(in the rows, 128 means zero)
Each path below is one point turned by a fixed rotation once a step. After each direction that follows a path, write how fast that rotation turns it, in degrees a step (0 if it stays still).
Each turn is a multiple of 5 degrees from 10 to 175, or 0.
Each row of a path follows its step; steps can be skipped.
Path 1:
step 0: [124 122 131 125 124 133 129 125 123 130 128 140 126 124 126 124 137 124
 123 130 125 123 131 134 124 128 120 136 134 142 135 131 129 130 135 138
 126 123 124 124 130 143 119 132 126 129 128 136 128 136 129 126 130 121
 122 136 133 122 130 129 129]
step 1: [137 134 124 130 125 133 131 127 126 131 129 141 128 129 129 124 130 127
 116 121 127 121 131 125 121 121 124 126 130 131 140 135 128 125 134 130
 124 110 133 130 134 127 120 124 128 119 129 126 118 135 132 129 130 121
 125 127 131 125 128 132 126]
step 2: [136 129 125 135 131 130 118 130 126 132 126 134 124 128 128 133 125 133
 133 115 135 126 134 127 132 119 115 123 134 139 133 124 123 124 130 132
 133 116 131 133 129 128 127 126 137 129 134 135 124 138 125 128 132 133
 132 132 136 129 128 134 126]
step 3: [131 119 121 132 125 123 126 133 127 125 122 131 122 137 127 132 128 125
 132 131 138 116 136 110 135 131 125 126 130 131 135 128 128 132 133 136
 135 118 132 132 134 129 132 128 129 127 131 128 132 133 125 133 127 133
 121 138 128 129 129 132 129]
step 4: [134 127 127 127 128 129 134 124 135 127 126 132 133 133 129 129 131 126
 127 133 132 121 130 117 129 130 120 119 123 130 131 128 140 131 134 138
 129 129 130 141 134 134 126 131 132 135 130 139 126 122 128 129 131 135
 128 135 140 118 123 132 132]
step 5: [127 118 132 117 122 130 125 127 123 141 132 137 129 138 132 124 128 127
 119 123 138 121 128 126 125 129 124 132 129 132 123 133 136 132 127 129
 133 128 131 133 131 139 128 137 128 122 132 139 126 127 122 129 127 130
 126 130 133 121 117 128 127]
step 6: [133 128 130 125 136 133 124 128 118 133 121 138 127 131 131 133 126 120
 120 123 125 123 134 134 119 131 121 128 125 128 130 137 122 131 125 144
 129 127 127 129 130 134 131 138 123 125 133 124 120 133 130 125 131 130
 120 133 132 117 121 127 126]
step 7: [126 137 134 125 132 140 124 129 123 129 126 137 124 124 131 130 139 133
 125 124 131 119 138 128 130 130 120 122 122 133 133 136 131 126 131 132
 129 117 118 122 131 129 122 130 129 119 130 131 120 135 126 131 118 139
 126 130 128 126 128 132 128]
step 8: [138 128 126 129 127 139 128 132 125 122 122 130 133 128 130 129 133 133
 131 124 129 132 127 115 128 121 122 130 128 138 138 129 123 131 131 125
 127 121 123 135 134 130 134 127 127 121 132 135 125 142 120 134 124 135
 117 132 131 122 130 126 119]
step 9: [130 119 117 134 130 140 130 127 132 127 132 138 127 132 134 127 127 128
 131 138 129 122 130 119 130 128 123 129 125 134 130 131 125 131 138 128
 125 122 132 125 128 130 132 131 133 131 136 135 128 143 124 128 129 131
 134 140 133 118 130 127 133]
Speeds:
[130 125 130 128 128 126 128 128 128 128 130 127 128 129 129 127 128 128
 130 131 127 125 126 127 131 126 126 127 127 126 129 128 128 128 128 127
 128 129 128 130 128 130 129 127 128 128 127 127 129 128 126 127 128 128
 129 127 128 125 130 126 129] => 65
[126 130 128 128 131 126 129 126 126 129 126 129 128 129 127 129 127 130
 127 128 126 127 128 129 129 130 128 130 127 127 128 129 130 130 127 129
 128 130 126 130 128 128 130 130 128 125 127 130 128 127 126 127 125 127
 128 128 129 128 128 127 127] => 45
[130 130 126 129 128 128 129 132 126 129 127 128 125 125 127 127 130 128
 127 126 127 126 127 131 128 127 128 128 127 128 128 128 127 130 128 126
 128 126 128 128 127 128 127 126 127 127 126 129 128 129 128 126 128 130
 126 127 129 127 128 127 130] => 60
Path 2:
step 0: [125 124 127 118 127 133 123 123 135 135 130 136 124 132 134 123 130 134
 135 131 121 126 125 132 129 132 139 126 138 130 126 126 120 125 133 129
 125 133 127 129 114 124 125 125 121 123 132 127 111 137 120 126 120 124
 137 122 121 120 125 137 130]
step 1: [122 121 126 129 125 126 130 138 122 127 136 127 121 131 128 123 134 124
 126 135 123 137 131 120 121 126 130 117 125 132 122 123 124 138 129 128
 136 125 113 121 135 128 125 139 125 135 126 139 123 125 134 125 122 129
 125 128 140 132 124 140 129]
step 2: [137 135 118 123 128 131 131 118 131 119 132 138 129 124 121 133 129 119
 133 127 131 137 117 132 132 126 140 130 125 131 135 127 139 139 131 125
 132 125 130 134 130 131 134 135 121 129 124 126 118 122 119 127 122 126
 138 123 126 124 123 126 123]
step 3: [132 130 134 135 136 121 120 142 121 128 125 128 120 133 126 129 131 127
 123 138 134 127 136 133 137 131 133 120 133 133 122 127 126 135 131 132
 128 132 126 134 125 148 133 129 130 130 120 137 125 135 130 126 129 132
 132 125 122 134 125 119 130]
step 4: [132 124 124 127 119 132 125 126 120 137 120 135 127 130 119 130 127 133
 125 124 123 124 131 138 132 132 136 135 133 121 124 119 132 136 132 132
 123 117 131 118 122 130 127 133 124 134 134 124 122 126 125 131 125 110
 123 135 122 130 124 131 116]
step 5: [125 128 128 127 142 129 125 132 123 122 127 131 132 136 131 127 125 129
 126 135 122 126 123 124 142 118 130 118 128 127 124 125 134 126 135 135
 119 131 113 134 141 125 120 132 137 121 130 131 127 124 135 133 121 118
 127 128 133 127 124 126 131]
step 6: [124 131 113 122 128 137 123 128 133 127 119 134 128 121 124 134 131 125
 124 124 132 127 123 138 120 138 137 130 133 134 127 124 126 121 132 125
 122 136 136 118 140 131 124 125 125 136 123 137 122 121 129 130 120 128
 123 125 124 122 122 127 136]
step 7: [130 126 122 132 119 129 124 137 126 126 131 129 127 132 133 137 120 132
 127 143 115 126 122 122 130 129 136 121 121 125 132 137 117 132 131 134
 127 132 125 129 124 136 123 129 132 121 127 135 125 135 122 134 135 130
 125 120 119 126 122 139 132]
step 8: [124 122 121 119 124 136 123 135 128 126 139 119 130 131 122 132 128 130
 131 129 128 134 126 133 126 132 124 118 129 129 126 115 134 120 142 122
 131 127 128 125 132 127 137 128 114 132 129 126 126 124 124 123 132 123
 130 128 129 140 119 134 115]
step 9: [140 125 131 128 142 129 121 123 121 128 132 137 121 123 128 127 125 123
 129 135 119 138 126 129 123 121 124 127 127 120 133 134 136 134 142 124
 120 137 124 136 124 127 123 127 137 136 126 135 119 133 128 130 125 133
 131 127 128 127 123 128 122]
Speeds:
[130 126 127 128 128 128 129 128 130 128 129 129 127 125 128 129 127 128
 127 125 128 129 130 128 129 126 128 127 131 126 128 131 129 127 128 127
 129 127 129 126 127 130 125 130 128 129 128 127 129 125 125 126 127 128
 126 129 128 128 126 128 129] => 155
Path 3:
step 0: [131 125 121 117 127 128 128 131 126 133 123 127 128 134 129 138 131 123
 133 122 131 132 126 141 133 133 141 134 126 129 122 125 126 133 129 131
 126 128 120 128 134 142 135 131 129 131 136 130 125 128 131 134 136 124
 123 131 126 137 123 134 132]
step 1: [134 127 127 126 137 135 127 131 130 130 130 118 118 123 126 132 117 130
 131 132 133 125 132 128 123 129 135 124 135 133 121 125 126 123 125 124
 129 135 128 121 129 130 127 117 125 125 135 127 127 137 138 119 136 128
 139 128 132 129 127 124 137]
step 2: [129 125 133 134 121 121 125 126 129 129 127 129 132 130 135 140 116 130
 131 129 134 123 127 133 132 133 133 131 127 132 134 132 127 113 132 120
 128 125 117 126 132 124 129 124 123 139 127 136 133 132 130 124 117 120
 128 128 127 130 128 135 129]
step 3: [133 123 133 120 140 129 129 126 129 123 125 126 130 129 134 134 137 114
 131 128 133 133 130 132 125 132 137 118 118 130 129 131 124 133 125 122
 122 126 117 128 128 125 125 132 123 131 128 129 132 125 136 130 130 139
 123 134 129 129 118 126 134]
step 4: [127 118 128 127 129 130 122 116 132 122 132 129 126 131 122 134 119 126
 134 128 138 130 132 121 123 122 129 125 136 127 125 142 125 131 137 131
 127 129 124 124 123 128 128 126 123 126 131 132 125 135 129 130 126 135
 140 125 124 126 136 117 134]
step 5: [112 126 136 124 127 126 127 133 132 128 130 127 130 136 125 137 120 132
 127 131 120 128 126 137 126 127 131 122 126 135 134 135 137 131 128 132
 123 130 126 130 131 128 131 135 117 134 134 131 131 136 125 126 120 126
 118 132 122 123 130 135 132]
step 6: [122 130 136 127 135 124 119 127 128 124 130 127 128 123 118 118 129 120
 136 127 130 135 129 132 121 131 131 128 134 125 131 118 128 131 122 125
 127 123 117 127 124 129 126 132 134 129 138 123 131 133 137 131 126 135
 119 126 134 122 129 121 137]
step 7: [120 125 130 128 121 118 119 127 133 125 126 124 132 131 122 128 117 124
 129 120 124 131 135 121 135 130 132 131 139 132 131 133 128 124 138 124
 118 127 136 129 125 133 130 135 128 133 131 132 128 132 129 130 136 129
 136 124 131 140 126 121 123]
step 8: [123 129 127 127 136 129 125 137 133 129 121 125 130 127 119 135 116 127
 127 120 131 125 120 129 125 136 133 119 128 136 127 126 131 130 123 135
 134 129 126 134 128 136 129 130 127 128 133 128 127 118 123 124 123 135
 118 127 127 138 121 140 129]
step 9: [133 121 131 137 134 124 126 125 122 118 129 129 121 128 124 129 125 127
 140 127 128 136 139 135 129 124 130 131 138 137 118 121 130 131 127 127
 128 122 125 127 130 132 132 118 139 126 125 128 124 135 139 127 126 132
 123 123 129 134 126 133 128]
Speeds:
[127 126 128 125 130 128 128 129 126 131 129 126 127 128 129 128 131 126
 127 128 128 126 128 130 126 126 127 127 129 128 129 128 129 127 129 127
 127 129 127 128 126 132 128 129 127 128 129 129 130 124 129 128 126 128
 126 126 129 128 128 131 127] => 135
[127 130 128 126 129 128 128 130 128 131 128 128 128 127 127 126 127 128
 130 127 127 126 127 130 130 131 130 130 130 129 127 126 129 128 130 130
 130 127 129 128 128 128 127 126 129 130 128 129 126 128 128 128 130 129
 129 125 129 129 125 129 127] => 45
